name the system of each run:
(in the rows, 128 means zero)
path 1, B (5 x 48):
[[ 60 123 115 138 125 151 120 110 142 135 121 111 101 118 150 116 130 118
   92 112 106 156 104 114 155 138 177 129 143 158 119 153 152 175 175 116
   85 132 138  92 121 143 140 122 121 150 100 117]
 [104 117 123 158 117 111 137 107  97 126 134 130 116 107 139  94 136 104
  103 137 139 120 105 132 163 137 157 103 174 145 149 170 136 141 191 151
  117 151 148 118 111  98 147 116 132 131  93 114]
 [159 119 127 147 133  89 141 127  87 123 137 152 130 106 111  99 133 114
  129 154 157 100 120 144 140 133 116 106 154 122 168 142 125 105 153 153
  133 143 130 146 118  95 140 129 141 107 110 128]
 [183 130 139 124 131 110 127 145 109 126 132 141 150 136 107 127 123 119
  159 154 138 109 138 143 120 121 105 133 130 104 147 107 121  94 102 145
  142 123 117 152 130 112 131 125 142 110 136 132]
 [160 128 141 117 125 139 114 156 147 135 114 121 150 141 118 140 126 134
  164 141 126 124 147 128 112 115 112 148 100 120 120  95 121 118  87 117
  129 112 109 141 139 127 126 128 136 120 144 135]]
path 2, D (5 x 48):
[[183 129 142 134 108 182  90 186 151 135  90  75 150 135 139 130 125 116
  163 180 115 138 116 124 135 123 150 175  85 138 121  83 166 136  86 110
   56 144  91 110 135 125 143 130 141 126 127 116]
 [216 129 148 139 116 146  98 186 138 130 106  97 165 131 123 130 126 115
  180 191 129 110 135 129 118 109 119 164  89 110 143  75 150 107  79 119
   86 139  90 141 133 121 135 131 143 107 126 115]
 [222 122 158 147 122 117 104 160 110 125 114 117 163 113 106 106 131 110
  174 194 152  90 128 141 124 122 115 149 116 104 161 108 149  90  98 143
  108 141 109 152 118  96 142 126 151  94 122 119]
 [204 115 141 166 120 113 114 150  90 126 121 119 140 107 110  95 128 108
  155 195 154  99 124 141 145 127 128 126 139 119 166 120 151 104 134 143
  103 155 112 142 106  85 142 119 153 105  95 113]
 [172 121 135 165 115 131 107 150 101 132 117 116 131 106 132  94 133  97
  133 190 153 108 109 139 155 130 150 131 132 131 156 129 159 120 146 145
   68 156 108 130 108  96 150 117 151 118  83 110]]
path 3, A (5 x 48):
[[ 59 135 107  95 142 138 139 106 165 129 129 147 112 147 144 156 135 144
  110  64  98 150 126 112 110 128 124 123 122 140  87 139  97 150 128 112
  170 102 140 121 147 162 114 137 107 147 165 145]
 [ 67 130 115 105 130 167 121 124 187 141 118 113 119 153 150 156 130 137
  123  90  86 171 130 104 123 120 144 148 106 149  86 124 123 170 116  98
  124 111 123  99 151 174 122 142 111 154 161 134]
 [110 125 128 116 122 177 104 151 182 137  99  98 148 155 142 152 119 135
  146 112  93 155 129 112 114 121 150 166  89 145  86  99 138 149  86  95
  106 116 113 108 153 159 124 141 121 145 146 135]
 [160 135 137 115 122 163 110 161 166 140 104 105 150 152 128 164 119 139
  164 129 110 147 146 118 104 111 119 167  79 130 106  92 132 124  70 107
  121 109  98 125 152 151 120 135 127 126 162 132]
 [158 138 134  95 131 143 125 147 152 134 123 124 156 151 117 164 129 145
  163 118 117 129 157 123  96 121 103 152 102 117 111  93 113 120  69 124
  149 108 105 144 153 152 118 133 130 112 169 143]]
path 4, C (5 x 48):
[[ 79 113 113 181 133  64 168  74  55 127 157 169  87  90 137  65 142  99
   77 139 163  97  78 145 181 149 150  65 225 141 178 205 135 127 252 176
  127 160 170 117  85  72 147 117 128 130  57 111]
 [ 87 111 113 188 118  84 143  99  66 137 143 150  89  89 137  61 144  98
   84 158 153 109  82 138 191 148 172  74 205 149 179 198 156 140 245 165
   96 176 158 110  85  76 158 117 136 140  54 107]
 [130 115 122 193 126 103 134 122  54 133 134 122  97  78 132  64 133  87
   92 177 158  99  90 144 194 148 176  91 193 150 178 178 163 134 234 157
   72 176 141 108  78  63 164 106 142 127  56  98]
 [158 113 127 192 120  85 128 120  57 134 139 136 120  87 123  63 139  86
  120 192 171  89  97 151 177 145 151  90 191 130 190 172 162 120 208 179
   80 184 143 126  86  63 154 107 147 112  58  99]
 [164 116 135 183 124  69 146 108  49 129 152 155 112  93 113  64 130  87
  120 181 174  71 102 153 171 140 141  84 195 129 191 175 143 100 204 175
  116 171 144 139  89  60 151 119 149 108  67 108]]
path 5, N (5 x 48):
[[143 108 126 178 127  56 163  95  36 125 164 179 111  87 115  60 138  87
  105 162 178  70 101 160 176 147 134  57 214 116 197 184 135 100 231 174
  134 168 149 149  84  53 152 117 139 105  66 108]
 [193 119 143 197 114  92 118 144  52 130 137 130 125  88 115  56 139  86
  131 212 170  81  98 162 173 139 146 103 178 118 201 151 163  99 194 160
   79 175 111 137  84  53 154 115 160 103  48  96]
 [170 114 129 197 107 144  97 161  83 144 112  92 116  94 123  81 133  82
  118 207 146 119  93 139 188 140 175 124 154 142 174 138 198 147 179 133
   23 174  98 110  93  82 161 111 156 131  58 106]
 [101 117 118 187 117 162 102 144 110 140 109  90 101 107 146  83 136  99
   94 163 118 139  88 115 191 139 192 127 159 159 142 154 190 177 199 126
   21 172 115  78 104 108 149 110 134 164  64 105]
 [ 44 118 107 173 124 134 135 100 105 136 126 120  91  99 159  91 139 106
   62 125 120 140  83 113 190 144 194 104 184 165 138 183 164 177 233 131
   75 156 144  84 101 121 145 115 121 165  69 108]]
path 6, X (5 x 48):
[[163 121 132 163 121  91 135 129  82 127 138 143 132  99 119  87 128 107
  131 167 160  94 112 142 152 130 132 110 159 123 169 149 137 103 163 153
  116 152 134 145 104  91 142 129 146 103  91 109]
 [197 120 150 152 125 106 122 138  91 125 129 128 153 109 113 107 129 113
  157 176 159  92 128 144 134 128 107 128 141 112 165 114 137  93 117 151
  112 142 112 146 112  97 136 122 146 103 107 116]
 [195 127 147 134 130 108 125 152 108 127 129 142 159 125 104 122 127 123
  171 157 153 108 144 150 113 121  96 129 121 105 153 109 125  87 100 142
  143 137 107 153 123 102 132 130 141 100 129 127]
 [177 130 138 116 133  99 138 132 104 118 141 156 144 129 106 126 128 132
  155 137 147 106 151 139 106 124  94 117 131 109 140 108 111  91 110 141
  174 119 124 160 133 117 122 135 127  98 145 141]
 [142 130 132 118 141  88 147 110  98 116 151 160 131 116 112 122 128 124
  140 125 149 103 139 143 116 130  89 102 145 118 143 133 105 100 127 156
  171 122 134 154 119 111 128 126 126 110 136 138]]

runs to name:
path 7 (3 x 48):
[[207 115 143 154 124  73 134 133  60 126 149 158 142 102 103  83 130 110
  148 185 181  74 136 159 134 124  92 101 165 100 187 134 124  75 146 165
  153 148 127 166 105  67 141 121 142  85 107 120]
 [222 119 146 141 124  80 142 148  69 119 142 153 155 109  92  99 128 108
  172 173 172  76 144 164 120 127  84 104 148  97 181 118 128  63 119 166
  154 137 116 163 107  77 134 117 156  79 117 124]
 [222 122 140 136 137  85 143 136  77 118 149 163 150 122  98 116 130 115
  165 171 172  77 152 163 104 127  74 109 144  91 174 121 112  63 114 164
  175 134 117 178 114  84 133 126 144  76 134 127]]

X
path 8 (3 x 48):
[[192 125 145 115 130 110 127 145 120 119 133 151 160 133 104 134 124 141
  168 138 143 108 155 145  88 118  76 126 111  98 135 105 103  78  79 144
  176 113 122 167 133 121 117 134 137 100 156 136]
 [159 121 135 138 134  81 150 122  87 121 148 157 129 113 111 111 126 115
  138 140 155  90 132 149 130 127  99  99 161 107 164 137 113  94 146 162
  169 140 127 152 115  96 136 122 133 103 131 124]
 [115 120 117 145 126  99 144  97  95 127 142 147 114 107 136  99 134 110
  119 140 135 111 103 135 149 136 139  94 175 131 150 163 137 124 182 146
  129 142 138 128 103 101 140 117 128 131 103 128]]

D
path 9 (3 x 48):
[[135 131 134  91 143  78 163  95 108 107 166 184 140 129 107 145 124 140
  133  95 162 102 148 141  85 132  78  95 141 103 136 139  62  84 112 160
  227 108 157 172 142 118 115 140 118 100 167 151]
 [ 88 128 114 126 143  71 169  85  87 126 169 186 109 120 117 114 133 134
   99  91 152 104 121 143 134 141 109  78 181 119 149 177  90 113 181 159
  186 128 165 146 117 109 118 126 115 123 121 134]
 [ 36 123 115 140 142 110 160  81 111 134 140 161  95 120 145 114 132 125
   80  85 131 136  98 127 154 140 152  91 184 153 132 181 117 155 205 144
  145 130 170 118 118 130 131 126 108 149 107 128]]

D
path 10 (3 x 48):
[[ 76 121 113 169 127  92 151  85  71 128 146 150  91  97 145  77 136  98
   83 133 153 105  87 136 182 144 164  75 205 146 164 193 140 145 240 157
  107 163 162 113  95  86 143 120 128 138  70 109]
 [109 117 113 181 124 109 134 109  77 135 138 136  95  89 140  70 133  98
   99 165 149 113  85 137 183 150 171  94 187 144 172 178 156 144 224 148
   81 172 136 113  92  81 150 121 133 137  62 106]
 [149 117 125 185 114 103 128 125  72 133 128 125 109  84 125  64 144  87
  113 175 161  98  99 144 179 142 156 100 186 132 178 166 157 118 203 157
   85 166 134 118  82  76 155 114 141 121  60 105]]

C
